Which row each row swaps with, under one turn or mirror:
k_212: [-2.26  3.53 -1.54  0.23  0.97  0.43 -2.87 -2.62 -0.34 -1.42  1.90  0.37
 -1.13 -1.97  0.68  0.41  1.38]
k_511: [-1.48  0.76  0.62 -0.53  4.03  2.02 -1.61  0.13  2.26  1.05  1.55 -0.79
 -2.69  0.32 -1.25  0.11 -0.68]
k_352: [ 0.25  0.67 -0.89  0.94  0.63 -0.73 -1.93  1.38  1.20  1.93  0.22  0.52
  2.63  0.98  0.29 -1.49  0.50]
k_317: [-0.34 -1.86  0.73 -1.17 -0.54  3.10 -1.09  0.71  0.95 -1.13  1.82  1.71
 -0.40 -1.12  1.00  0.30 -1.05]
k_407: [-0.05  0.48  2.93 -0.01  0.48  1.57 -0.66 -0.20  0.50  1.21 -2.93 -0.08
  0.12  0.50 -1.23 -2.19 -0.95]
k_121: [-1.10  3.83 -0.55 -1.05 -0.39 -0.02 -0.50 -0.44  1.80 -0.56 -2.43 -2.68
 -1.89 -2.18  0.48 -1.74  0.73]
k_259: [-1.86  1.47 -1.20 -0.97 -0.49 -2.87  0.15 -2.91 -0.12 -0.96  1.18  1.71
 -0.73 -1.03  1.37  1.73 -1.58]
k_636: [-1.45  1.12 -0.38  2.45 -0.24  0.89 -2.27 -2.25  0.23  1.48 -2.78 -0.54
 -3.01 -2.14  1.83 -0.99  0.85]
k_772: [ 0.15 -0.76 -1.65 -1.09 -1.34  0.48 -3.40 -3.67  1.48  0.06  1.15  0.68
  0.01  0.56  0.29 -0.54 -1.01]
k_424: [ 0.34  2.58  0.37 -1.67  1.29  1.01  0.72  0.70  1.29  3.10  1.32 -0.65
  1.32  0.28 -1.11 -1.74  0.44]
k_439: [-0.82 -1.69  0.49 -2.13  2.50  0.92 -0.68 -1.79  2.09  2.40  0.68 -1.26
 -2.95 -1.60 -0.12  1.49  0.11]
k_55: [-1.83  1.62 -1.69 -1.86  0.72 -0.53 -0.01 -2.37 -0.17  2.43  0.76  0.65
 -0.69  1.68 -0.86 -2.29 -2.40]
k_845: [-0.31 -0.96 -1.69 -3.08  0.90 -0.64 -1.92 -2.47  0.16  0.44  0.12  1.33
 -1.87 -0.54 -1.80 -1.10 -1.46]
k_597: [-0.10 -0.24  2.73  0.28  0.55  1.36 -0.47  0.66  0.97  0.80 -2.65 -0.05
 -1.10  2.03 -1.05 -1.00 -0.80]
k_824: [-0.42  1.20 -1.07 -1.29  1.68  1.14  0.41 -0.38 -0.94  2.51  2.36  0.35
  0.86 -2.49 -0.56  1.72  1.87]
k_201: [-0.84  0.76 -2.04 -0.13 -0.95 -2.07  1.66  0.27 -0.74 -0.75  2.62 -1.02
 -0.92 -0.86  1.05  1.34  1.63]
k_456: [-0.87  1.99 -1.69  0.48 -2.42  0.21 -1.87  0.78  0.10  0.17 -1.13  2.06
 -1.71 -0.19  2.95 -1.66 -1.02]
k_608: [ 0.44  2.24 -0.08  3.81  1.10  0.01 -1.77  1.45  0.87  0.43  0.72 -0.25
  0.19 -1.65 -0.17  1.17 -0.79]
k_987: [-2.49  1.90  1.03 -1.17 -0.32  0.52  1.40 -3.32 -2.56  0.18  0.96 -0.60
 -2.50 -1.16 -0.65  0.78 -0.22]
k_593: [ 1.86  0.70  0.06  1.62 -0.67 -1.70  0.83  0.04 -0.85  1.04  1.09  2.03
 -2.97  0.13  0.02  1.75  0.33]
k_184: [-0.82  1.86  0.38  0.11 -1.42 -1.49  2.03  1.01  1.54 -0.36 -1.64 -1.79
 -2.83  0.01 -0.70 -1.80 -0.84]
k_864: [-1.76  0.71 -0.69  1.85  0.89  1.22 -0.77 -0.92 -1.00 -1.71 -1.16  0.06
 -4.31 -0.06  2.61 -1.24 -0.02]
k_598: [-0.97  0.51 -0.88 -0.84 -1.43 -2.80 -0.02 -3.83  0.00 -0.37 -0.52  2.12
  0.05 -0.71  1.22  0.54 -1.12]
k_517: [-2.17  1.96  0.68 -1.44 -0.29  0.69  1.69 -3.27 -2.37  0.24  1.11 -0.83
 -2.70 -1.06 -0.97  0.76 -0.03]
k_504: [-0.67  2.14 -0.01 -3.23  0.42 -0.74 -0.87  1.28  2.60  1.49  2.59  0.06
 -2.28  0.13 -0.23  1.71 -0.76]
k_103: [-0.31 -2.00 -0.28 -1.32  2.87  0.43 -1.24 -1.91  1.04  2.74  1.22 -0.70
 -3.31 -0.93  0.45  1.42 -0.40]
k_303: [-2.26  1.81 -1.28 -1.30 -0.73 -0.42 -1.64 -2.72  1.72  2.72  2.14  1.43
  1.13 -1.25 -0.06 -1.34 -0.83]
k_497: [-0.14  2.11 -0.16 -0.36 -2.34  0.45 -1.07 -1.15  3.51 -1.43  0.23 -3.10
 -1.26 -1.39  0.54  0.58  0.80]
k_206: [-1.07  4.49  2.03  0.53 -0.25  0.26 -3.15 -1.13  0.07 -0.64  1.31 -0.29
 -1.36 -0.10  1.57  1.15  1.53]
k_567: [-0.36 -1.77 -0.55  0.23  2.32 -1.21 -1.60 -0.58  1.46  2.15  1.88  0.65
 -3.36 -0.02  1.25  1.70 -0.60]
k_414: [-1.10  2.06  0.66  0.22  0.08 -0.57 -0.39  0.94  3.99  0.13 -1.42  0.26
  2.01 -1.56  0.24 -0.20 -1.94]
k_574: [ 0.02  1.46 -1.26  0.24 -0.07  1.45  1.11 -1.89 -0.71 -1.10  1.66  0.74
 -3.83 -2.52 -0.84  0.24  2.05]
k_125: [ 1.64  0.23  0.95  1.34 -0.01 -0.91 -0.73  0.87 -1.19  0.37 -2.03  0.85
  0.14 -1.06  1.42  0.03  2.56]
k_460: [ 0.38 -0.32 -0.95 -0.19  2.08 -0.33  0.19 -0.78 -0.98 -0.36  1.98 -0.16
 -0.01 -0.21  3.58  1.89 -1.15]
k_532: [-3.01  2.53 -0.50 -0.65 -0.28  1.88  1.48 -2.58 -2.17  0.76  1.03 -0.84
 -2.66  0.22 -0.38  0.93 -0.16]
k_870: [ 0.57 -1.53  1.04 -1.23  1.38  0.90 -1.70  1.10  2.71 -2.52 -0.48  0.39
 -0.36 -1.07  0.60 -0.46  0.23]
k_549: [-2.79  0.58  1.89  1.12 -1.20  0.43  1.07 -1.00  1.75 -1.20 -2.38 -0.77
 -2.23 -0.85  1.94 -0.49  1.62]
k_214: [ 0.71  0.84 -0.48  0.41 -2.14 -1.82  1.44 -0.56 -2.47 -0.40  0.17  1.12
 -2.32 -0.03  0.45 -1.30  1.14]
k_333: [-0.23  0.34  1.36 -0.66 -2.59 -2.74  0.64  0.00  2.80 -0.93 -0.76 -0.57
 -1.59 -1.53  1.64 -0.63  0.73]
k_264: [ 1.89  1.25  1.24 -0.80  2.68  1.93 -1.71 -1.05  1.61  0.93 -1.13  0.84
 -0.11  0.63  0.63 -2.21  1.60]
k_613: [-1.13  2.43  0.54 -0.68 -0.56 -0.53  0.72 -0.41  4.20  0.64 -0.80 -0.75
  1.72 -2.35 -0.79  0.37 -0.87]
k_920: [-1.69  1.78 -1.48  2.89  0.71  1.24 -0.95  0.53  1.79  1.99 -0.60 -1.24
 -2.04 -1.84  3.37 -0.18  0.24]
k_258: [ 0.70  2.82 -0.64  0.10  1.12  2.25  1.29  0.64  1.20  3.26  0.63  0.30
  1.00 -0.04  2.38 -0.11 -0.07]
k_126: [-0.94  1.17 -0.55  2.94  0.34  1.27 -1.72 -0.71  0.83  1.75 -2.30 -1.59
 -3.06 -2.31  2.14 -0.65  0.75]
k_874: [-0.43  0.36  3.40 -0.06  0.49  1.71 -0.66 -0.18  0.62  1.09 -2.71 -0.10
  0.27  0.12 -1.11 -1.92 -1.12]
k_586: [-3.40 -0.18  0.84 -1.00  1.54  0.94 -1.35 -3.28  1.49  2.25  1.50  1.68
 -0.75  0.36 -1.56  0.29 -0.24]

Swapped with k_920: k_567
Swapped with k_126: k_103
Swapped with k_352: k_201
Swapped with k_497: k_772
Swapped with k_824: k_125
Swapped with k_214: k_424
Swapped with k_511: k_864
Swapped with k_258: k_593
Swapped with k_597: k_532

